One turn moves each row of this set onto another row. After a few examples, where does it send each row asked below?
K917: [ -3   8   6   4   1 -11 -19   4   0  -8  -4  -8 -11  14   2   3   3  -2
   5 -11  -2 -26 -11  -6   4   8  12  16  -5  12   3   0   4 -11   4  -6
   9  -9  10  -3   4  -3  18  24  -4  -1   1  21  -5]
K802: [ -3  -3  -3  11   5   4 -12  -2  12  11  -5  -1 -13  -1   9   6  -2   9
  -1   2  -2   2  -8   1   5  14  -2  -7  -4   4  -5  -4   2 -22  -4   0
  22  -6   1   9   1  -2   2  -5  11  -1   5 -20   6]
K632: [ 11  11   2  -7  -2  -6 -16  -2   4   1  10 -14  -5  -3   8  -4   3   1
   1   8  -4  -3 -18  -8  20   7  13  -7   0   3   8   2  19  26  11  -9
  -5  -6   7  -3   8  26 -14   2   1   6   5   8   3]
K184: [  8   9   5  -2 -10   2 -16  -7  16  -5  -7 -24  -4  10  20   5  15   6
  12  14   2  -6   1  -6   6   3  13   4 -17  -9   7   9   9   4   7  -3
   2   5  -9  -4   4 -10  -2 -12  -8   1   3 -19  15]
K813: [  7   7  10  -6  -5   0 -17  -4  -3   3   4  -8 -12  -1   3 -10   4   7
   2  12   1  -5 -17  -8  20   9   6  -5   3  -9  -4   4   9  29  14  -1
  -1  -7   8   5   1  27  -9  -7   2  13   2  12  -9]
K293: [  9   4  -4   5   6   9 -14  -6   8   5 -10 -18   1   1  16   2   7   4
  15  12  -3   0  -1  -6  -3  17   1   7 -18  -1  -8  -4  17   2   1  -5
  12  -5 -15  -9  -2  -6  -2 -10  -7   7  22  -1  17]
K295: [ -2   8   3   2   8  -2 -24  -2  -9  -4 -11  -4 -13   4 -10  -5  -2  -4
   2  -7   0 -34 -14  -9   4   7  13  15   4  10   3  -7   0  -9   0  -1
  14  -6  12   0  -2   0  12  12  -5  -7  -3  17  -3]
K128: [-13   7   3   4  -2  -9 -26   2  -2 -11  -8 -10 -18  12  -4  -1   3  -2
   2  -9   4 -31  -6 -12   7   5  12  14  -3   7   6   2  -3  -8  12   4
   7  -8   9   4   3  -4  12  12  -8   0  -5  15 -14]
K865: [  4   6   7  -5  -3  -5 -17  -3   1   0   5 -16  -4   0   6  -4  -1   2
   6   5  -4   4 -17 -13  22   4   8  -7  -4  -1   6   1  19  24  17 -11
  -8  -8  10  -1   5  24 -13   4   2  15  14   7  -3]
K19: [ -2   9   4  10   4   6 -17   1  11   4   0  -1 -12   6   7   7   4   5
  -1  -3   3  10  -6  -5   4   6  12  -8 -10   2   2   3   5 -23   0  -2
  15   0   5   9  -5  -4   4 -10  11   0  -3 -29   5]
K56: [  8   4   7  -7   0  -5 -14  -3  -2   0  10  -8 -10   2   9  -7   2   5
   6  12  -2 -10 -12  -7  19   9   1 -10   2  -9   3   7  10  29   8   2
  -1  -6  11  -2  -2  28 -12  -1   4   7   4   7  -6]
K16: [  3  -2   8  -2   6   0 -13  -5   5  -3 -26  21  -7   9   6   1   3   0
  14 -12   7  -6 -22  -7  13   8   0  16  14   0   6   0   4  21  10 -10
   1   8  10   2   2   0  10  -7   3  16  -5   0 -11]
K765: [  5   1   2  -9  -7  -4  -5   2  16 -10 -23   3  11   9  17   9  10  -4
   6  -7   1 -13  -8  -3  10   3  10  10   7   8  -1   0  14  11  16 -20
   1   2  -4  -6  15  -3   2  13   4   4   5   7 -11]
K286: [  2   3  -3  18  -2   5  -4  -8  16   7   0   3  -6   1  11   7  -1   9
   0  -2   2   4   1   5   2   6   3  -4  -9   5  -6  -3   7 -21  -4   2
  11 -10   6   6  -8   1   8  -1  11  -4   2 -15  10]
K95: [  5   3  11  -4   0   1 -20  -1  -1   4   4 -14  -8  -1   2  -8   3   3
   3   6  -1   1 -21 -10  22   9   5  -5  -1  -4  -1   2  16  25  17  -6
   1  -6   8   5   5  22 -10  -3   2  20  11   9 -10]
K861: [  7  13   5  -3  -1   3 -20 -11   2   2 -17 -19 -17   5  13   5   2   5
  17  12   0  10 -14 -10   7   8   6  10 -16 -11   4   2   1   8   3  -8
   9  11 -10   5   3  -7   5 -21  -3   8  12 -17  11]
K880: [  4  14  -2   7   1   2 -21  -8   3  -2  -5 -15  -5   1   8   3  12   3
  17  11   8  -4   4  -8   3   7   7   1 -20  -9  -3   5   3  11  -2   5
   8  12  -9  -3 -13  -5   0 -25  -7  -4   8 -11   3]
K869: [ -1   3  -3  -2   1  -1 -12   5  13 -14 -16  17  -9  16  11  -2  14  -2
   5  -5  10 -22   4  -7   5   8   7   9   9  -2   4  12   7  19  18   3
   2  -4   0  -2   3   2  -1  -5  -3   7 -13   4 -18]
K956: [  3  10  -3   9  -8   3 -11  -3  16   5  -4  -1 -16   1   9   9   4   7
  -6   1   3   6  -5   3   6   4  13  -6  -9  -1  -2   1  -1 -19   1  -1
  14   0  -1  18   5  -1   5 -10  10  -8  -8 -23   2]
K300: [  1  13   7  -4  -1  -9 -21  -3  -4  -8  -9  -5 -20  13   0  -1  -3  -5
   3  -6  -5 -26 -15 -10   6   0  17  17   0   6  15   1  -2 -11   5  -7
   6  -4  15   3   6  -1  18  17  -5  -7  -7  11  -1]
K687: [ 16   0  -4   5   9   6 -15 -13  12   7  -9  -7 -11   1  14  -4   4   6
  15  12  -1  -8 -10  -3   3  12  -1   9  -6  -9  11  -1  11   5  -4   4
   8   2  -1  -5  -3  -2   0 -20 -12   2   8 -12  30]
K614: [-10  12   0   8  -6   5 -11  -4   9   1  -7  -5 -15   6  11   9  -2   9
  -1   5   2   8   4  -7   3   8   9  -9 -13   4  -4  -2  -2 -19   4   0
  12 -11  -3   9  -4  -3  -1  -4  14  -2  -4 -24   2]
K98: [  9   6  -6 -19   8   0 -13  -2   6 -11 -26  14  -9   9  13   2  -2 -10
   2  -2  -7 -14 -11 -12   6   3  11   7  12   2  22   2  11   9  14 -16
   5   5   2  -6  14   2  -4   5   0  -2   0  -6   1]
K607: [ 10   5   4  -8   3  -7 -19   2  -1   0  13 -11  -7   1   7  -6   6   1
   3  10  -3 -10 -18  -8  21   9   8 -13   4  -3   8   7  15  26   5  -2
   0  -1   9  -5   4  25 -14  -1   1   2   4   6  -1]
K252: [ -6  19   3   3   7  -7 -27   3 -10  -9  -8  -6 -18   9  -7   0   0  -6
   5 -13   1 -15 -16 -14   4   9  20  17  -3  14   4  -5   3  -8   3  -7
   9  -3   7   1   2  -2  14  12  -4   1   0  17  -7]
K776: [  3   5   2  13  -1  10  -7  -2  18   9  -6   0 -13   5  12   2   6  12
  -4   3   3   4  -9   3   4  16   9   0  -5   9  -7  -3   7 -20  -1   1
  13 -13   0   9   3  -1   2  -5  10   4  -8 -20  14]
K308: [  0   3  -1  -5  10   5 -14  -1   0  -9 -23  16   7   6   5   0   4  -6
   9  -1   6 -27  -2 -13   6  12  10   2  14  10   2  -5  10  16   2  -6
   4   2   1 -15  -7   2 -10  -2   4  -8  -4   2  -6]
K288: [ -7   7   6   5   2 -10 -22  -4  -1  -4 -13  -4 -22  10  -4  -2  -5   2
   6 -11   0 -23 -19  -9   8   7   8  22   1  12   8  -5  -4  -5   6  -1
   4  -9  13   5   7  -1  17  13  -6   8  -7  15   0]
K268: [ 10  -1  -6  10  -4  -1 -10  -8  18   4  -9 -15 -12   5  20   2  12  13
  14  10   2  -4  -4   6   5  12  -9  12 -14 -11  -5   9   4   9   3   6
  10  -2  -9   1   5  -3   7 -16  -9  13  11  -1  11]
K756: [  3  14  -5  -4  10   3 -15   0  -1  -9 -23  16   0   6   4   2   3  -9
   8 -12   3   3  -5 -11   1   7   9  10  -1   4  -3   0  15  15  16 -19
   7   4  -4   0  -1   4   5  -1   5  10  13  13 -19]

K765 goes to K756
K802 goes to K956
K295 goes to K300
Now these:
K687 goes to K184
K56 goes to K607

One turn moves each row of this set onto another row. After a few examples, where does it send each row asked below?
K466: [ -5   2   1   4  18   6  -7  10   4 -11   3  -5 -11]
K507: [ 5 19 -6 -2  9  2 -1  9  4 -9 -5 -5 -4]
K724: [-18  -6  -1   2  18  11   7   7  11  -3   7   0 -15]
K211: [  4  -1 -10   1  13  19  11   6  20   4   4  -4  21]
K768: [  9  -1  -7   4   9  18 -10 -14  -2   5   1  -4 -11]
K863: [ -4  -7  -1  10  22  13  16 -12  14  21   0  -5  -7]
K897: [ -1  -8 -10   1  16  26  -1  -7   4  11  10   2 -13]
K877: [  3   4 -11  -1  12  -5  14   4   7  12  12  -2  19]
K560: [  2 -10  -1  -1  14  -6  -1  -8   2   2   7  -9   8]
K382: [ -1  14  -5   9  15   2  -2   5  -6  -1   8  -3 -18]
K206: [-19  -5  -1   4  15  20  -5   0  18  -4   1  -7  -1]
K712: [  6   0  -3   0  10 -10   4  -3   2   7   8  -4  15]
K134: [ -4 -13  -3   3  12  18  12  -6  21   0   2  -5  14]
K170: [12  6  1 10 21  5 -8  1 -2 15  2 -2 -1]
K270: [ 0 -8  6 13 25  8  0 -8  3 14  2 -1 -9]
K625: [ -3 -17  -6  -7  18   2   7  -7   7   6  10 -12   8]
K948: [-21   4  -9   5  11  21   8   6  23   4   0   0   7]
K636: [ 12  12  -9   6   0  10   1 -15   2  10  -4   3  -5]
K57: [-12   0  -3  12  15   4   6  -4   0   0   8  -3 -23]
K151: [-16   5  -6   0  10   9  24   6  20   0   1   2  -7]
K341: [  5  22 -16   3  12   8   8   9   0   2   7  -4  -9]
K292: [  6   5 -13   4  16  15  19  -4  15  24  -4  -6   4]
K562: [ -4  -8 -13  -6  16   4  17   1  11  11  13  -7  13]
K662: [ -9   5   1  10  11  12 -15  -1  12  -7  -4  -5   1]
K458: [ -1 -15   8  11  14  10   1  -8  15  -4   2  -2  10]
K523: [ -2  17 -21  -1  12  12  20   3   9   5   2  -6 -11]
K447: [ 4 -2  8 12 10  7 -6  2  9 -4  5  2 16]
K961: [ -4  -1 -13   6   9  22  12  -2   7  19  12  11  -5]
K442: [  5  11 -10   8   0  14  13  -7   9  16   2  12  -2]
K277: [10  6 -3  6 12 12  2 10 10  1  5  2 23]
K837: [-11   3 -12   4  13  11  20  -6  11   3   4  -7 -19]
K216: [16 15 -9  5 17 10  5  3  6 21 -3 -5  7]
K217: [-5 18 -4 10  4 11 -8  5 12 -3 -8  0 11]
K570: [-11  18 -12   6   6  14   5   9  22   3  -3   4  12]
K604: [ -1  20 -11  -2   5   5  16   7  14  -2  -6  -1   0]

K948 goes to K217
K625 goes to K877
Now these:
K466 goes to K151
K863 goes to K216
K458 goes to K211
K382 goes to K837
K768 goes to K961

One turn moves each row of this set onto another row. After a few examples, where does it send each row asked below?
K651: [ -2  -7  -2  -8 -17  13 -20   5  11  26  14   5 -23   5 -10  -5  25   0
  -2  -2  -1  -3   4   9  15  -3  22]
K161: [  3  -8   2   3  -6   5 -13  -1  14  36   6   2  -7   6  -6 -10  12  -7
  -4   0   7  -5   4  16  -9  -4  19]
K395: [ -6 -15   6   4 -20  28  -5 -16  -6   7   8   3 -16  -1 -14   8  10  -9
   8  16   9  -3  13  14  12  14  13]
K514: [ 15 -22  -4   5   2  17 -10   0   1  10  14   2  -9  14  -4   1  17  -3
   4 -15   1  -8  10  -8  21 -14  -2]
K569: [  8 -26  13   8  -1  16 -13  -7   7  -6   1   7   3  -2  -6  -4   2  -3
   4  -9  13  -5  -5  13  10  -6   5]
K469: [ -7 -19   5   5   0  14  -3  14  18   3  -2   0 -23   1 -15 -10   6  -2
  -9 -14   7 -13  11  15  10 -10   1]
K410: [ -5 -18   8   4 -12  21   8 -12 -12  12  16   6 -22  15   4  11   1  -3
  -8   4   1 -10  -1   6  -3  11  13]
K785: [ -3 -17  21  -1  -6  17   7   6   7   2   7   0 -16   3  24  -6   9  -6
  -4  -5   4  -4   7   1  19   5  10]
K711: [ -3 -18  17  -1  -6   9  -2  -5   7 -12  15  11 -18  13  11  -9   5 -10
   7  -4  14   0  10   1   4  -1  12]
K500: [  0 -12 -11  -3  -8  20   6   1   1  21  -6   3  -4  14  -6  -7   8  -9
   3  24  10  -9  13   3   8  12   0]
K609: [-11   0  -7   6  -7  26  -4  10  -8  10  13  -4 -26   6 -26   5   2  -6
   3   1  14  -9   8  -4  15   5   6]
K884: [  7 -10   1  -7  -3   6 -16  11   7  27  -3  12 -10   4 -13 -19  16   3
  -7   2   2 -11  -1   9  11   2  16]
K294: [  3   5   7   3 -12  17 -21   6   3  29  13   9  -8  12 -14  -9  17  -2
  12   1   7  -2   7  -4   8   0  21]
K434: [  9  12  -7   2  -3  13  -9   2   2  34   9   1  -9   5  -1  -6  12  -5
   0 -10   0  -7   9   5   7   0  13]
K594: [ -1 -10  12  17 -13  14  -5  -9  12   4   9 -11   2  -4   9   1   0  -5
  -2  -9  -3  -5   1  17  14   0   3]
K118: [ -9 -18   1   4  -7  19  -7  11   8  -3  12   4 -28   3 -32  -5   8  -5
   1  -2  14 -10   8   3  10  -7   9]
K279: [  2  -9   5  -3  -2  13   3  -8 -14  -8  14  19 -19  17   1  -2   1  -4
   0  -2   4  -9   5  -1   5   8   8]
K248: [ -4 -22  27   7  -9  24   7   4  -6  16   4   2  -8   9  11   0   2  -2
  -4   8   5  -9  -2  -3   8  13  13]
K139: [ -2   1  13  15 -20  22  -1  -5  -5   8   3  -4   2  -1  -2  -2   0  -4
   6  13  -5  -8  10   7  19  18   5]
K54: [  6 -24 -11   2  -2  24  -5  -9   3  21  14   6 -14  12  -8   5  17 -18
   6   9  19  -3  12   1   2  -6   1]
K867: [  2 -23  12  12 -15   8 -12   4  15   8   5  -7   1  25  -7  -7   9   8
   9  -3  -3  -9   6  -3  14  -9   8]
K715: [-17   2   3  16  -7  24  -1   7   1  26   5 -16 -18  10 -11   7  -3  -8
   2  -2  14  -6  11   7   6   8   1]
K907: [-10  -8  15  16   0  17  -1  14  13  19 -10  -9  -9   7  -8  -7  -4  -4
  -2  -9  11 -10  11  14   3   1  -2]
K714: [  8 -22  -1  -7  -1  25  -8 -12  -7  -5   2  11 -17  -5 -11   6  13  -5
   0  -3  11  -6   5  15  19   3   6]
K202: [ -9 -14  -4   1 -22   9   2   0  17  16  -1 -14  -9  21   3  -4   9   4
  -1  10  -7 -10  10  12  14   6   6]

K395 goes to K714
K202 goes to K500
K907 goes to K715
Now these:
K161 goes to K434
K248 goes to K410

One turn moves each row of this set onto another row. After a few examples, where does it send each row asked below?
K883: [  0   5   4  16  -7 -16  -1   0   2 -17   3  -9 -24 -13  -3  17  -4  11
  -7   2   0   6  13   8  21   1]
K905: [  0  -2   7   0 -16  -7   3   3  15   7   1 -22  -5  -5   1   4   3   2
  -6  10  -4 -10   0   3   9   9]
K451: [ -2  20   3   5   8 -12   6   4  20   0  -1   0   3   3  -6  15 -10   7
   7   5  -4 -11  -3  18  -7   2]
K264: [ -4  12   1 -12   6  -9  13   1  -2 -12 -18  -2   0  -5   9   1   8   4
   1  11  -4  -8 -14  19  12   1]
K301: [ -6  -3   1   1   4  -7   6  -5   1 -29  -4   1 -12   2  -3   7  -2   6
   0 -16   5  15   5  21  13   9]
K591: [ -9  -3   3   4   0  -8   4  -2  -3 -25  -7   2 -17  -1  -3   9   1   9
   2 -20   3  17   1  21  17   3]
K517: [  3   7  10   9  -1 -14   3   5   0 -19   9  -5 -20 -14   0  15  -5  13
  -6   2   2  11  17  12  21  -1]
K499: [ -9   9   3  12   8 -10  -4  -6   7  -6  -2   3 -16  10 -10   7 -18   3
  -3 -24   7  13   3  15  12  -6]
K53: [ -4  -3   6 -18   1  -8  10   0   3  12  -7 -18  -3   5  11   7  -8  -3
   9  -4   1 -11  -9  15   3   0]
K782: [ -5  12   3  15  14 -12   1  -2   0  -6  -5  -4 -15   9 -12   5 -22   2
  -7 -23   9  14   5  17   9  -5]
K339: [ -5  -4   0   1  -2 -11   5  -5  -9 -26  -9  -3 -19  -1  -3   8  -8   4
   3 -14   5  14   2  20  14   8]
K742: [ -1   7   7  16   4   8   4   6 -17  -2  -1  -9 -10  -7   8  12  -6  10
 -14  -4   0   4  16   2  23  -8]
K405: [ -7  25   1   1   6  -2  12   7  -3   9  -7  -9  15  -3   4  -1   1  -3
  -6   2  -6  -5   9   6   6 -10]
K49: [ -8   7   3  11  16  -8  -1  -8   9  -6  -3  -3 -15  12  -7   4 -20   1
  -9 -23  10  10   1  13  10  -3]
K979: [-11  27   5  -2   9  -5  11  10   2   7  -7  -8  14  -3   4   1  -3  -3
  -2   4  -4  -1   3   8   1  -9]
K950: [ -1  -2   2 -18   0 -10  11  -4   0  15  -4 -15  -3   8  10   3 -11  -5
   5  -9   0 -15  -5  12   7  -3]
K274: [  2   2   4 -18   2  -7  11  -7   3  10  -9 -17  -2  10  10  -1  -7  -5
   8  -3   0 -10  -5  15   5  -3]
K113: [  1   4   2   5  -3   4   0  -1  -4   6   3  -5 -16  15   5   6 -30   2
 -13  -8   5  10  14   7  21  -1]
K518: [ -5  -4   2 -24   3 -10   9   1  -3  12  -6 -13  -4   5  10   5  -9  -2
   3 -11   4 -14  -4  17   5  -2]
K985: [  1   0  -1   2  -7  -3   3   4  -5   8  -1 -11 -21  10   2   5 -28   0
 -10 -15   9   6  14   7  24  -8]
K529: [-11  10   5   7  16 -10  -1  -7   4  -8  -1  -3 -17  12  -5   1 -21  -1
 -11 -16  10  17   4  15  14  -2]
K307: [-11  13   0  -9   3  -9  10   5  -6 -14 -14   2   5 -13   5  -2   2   3
  -5   5  -1  -3 -14  15   9   8]
K315: [  1   1   8  13 -12 -10   1   6   1 -16   5  -4 -21 -15  -2  15   0  13
  -2  -5   1   8  11   7  25  -3]
K522: [ -5  -6   6   1   5  -9   5  -4  -2 -23  -2  -6 -18   5  -2   8  -3   7
  -1 -13   5  19   8  25  15  10]
K309: [  3  13   2   8   7 -13   3   4  18   3   1   1  -2   3 -12  11 -11   9
  -2  -4  -1 -15  -5  22  -6   7]
K693: [  5  19   1   5   9 -16   7  -2  19   0  -3  -3  -1   5  -7   9  -5   5
   8   4  -4 -13  -3  20  -4  -1]
K66: [  1  18   0   9  11 -14   6  -1  16   2  -2   1   3   6  -9  11 -10   6
   2  -4  -4 -16  -6  20  -5   2]
K628: [ -8  10   0  13   1   4   3   6 -20  -3  -9  -7 -16  -4   6  10  -4   8
 -15  -3   1   8  17   4  26 -10]
K532: [  2   1  10  10  -3 -14   4   3   2 -21   9  -8 -20 -17   0  14   0  11
  -6  -2   3   7  12   6  23   0]
K723: [  9   6   5  -1 -11  -7  10   5  17   7  -3 -18  -3  -1   1   3   0   5
  -2  16  -6 -13  -3   9  13   1]
K513: [ -3   8  11  12   5   5   2   3 -19  -2  -2  -9 -15  -7  10  11 -10  10
 -16   0   0   8  12   7  26  -4]
K543: [  3   2   6   5 -13 -11   8   5  18   3   1 -20  -3  -6  -1   5   3   3
  -5  11  -6 -13  -2   6  14   5]
K793: [ -9   9  -3 -12   2 -12  13   2  -3 -15 -15   2   2  -7   6   0   4   2
  -1   5  -3  -8 -16  17  12   8]
K326: [ -3  30   3   1   9  -5  11   5   2   9  -9  -9  12   0   3  -5  -3  -2
  -4   8  -5  -6   4   8   5 -13]
K900: [ -3   0   0   3  -7   4  -1  -2  -6   7  -1  -3 -17  10   5   6 -25   0
  -6 -20   5   7   9   3  20  -8]
K621: [-14  11   3 -13   4  -6  12   5  -1  -9 -15  -2   3  -7  13   5   3   2
  -1   9  -2  -6 -17  15   9   3]
K284: [ -5  11   6  15  -2   7  -1   5 -17   2  -2  -5 -11  -9   5   9  -9   7
 -11  -8  -2   8  11   0  24 -14]
K471: [  1   4   8   1 -13  -5   9  10  21   9   0 -19  -1   0   3   8  -1   3
  -2  12  -6 -10  -2   8   9   5]
K328: [  1   3   0   1  -2   4   2   0  -6   6   2  -4 -14   9   9   4 -30  -1
 -10 -14   8   4  13   1  20  -7]
K977: [-10  27   2   1   7  -6   7   7   0  10  -3  -6  12  -2   0   1   0  -1
  -8   2  -5  -4  16   5   0  -9]

K264 goes to K693
K53 goes to K979
Now these:
K529 goes to K113
K49 goes to K328
K793 goes to K66
K315 goes to K591
K339 goes to K782
K518 goes to K977

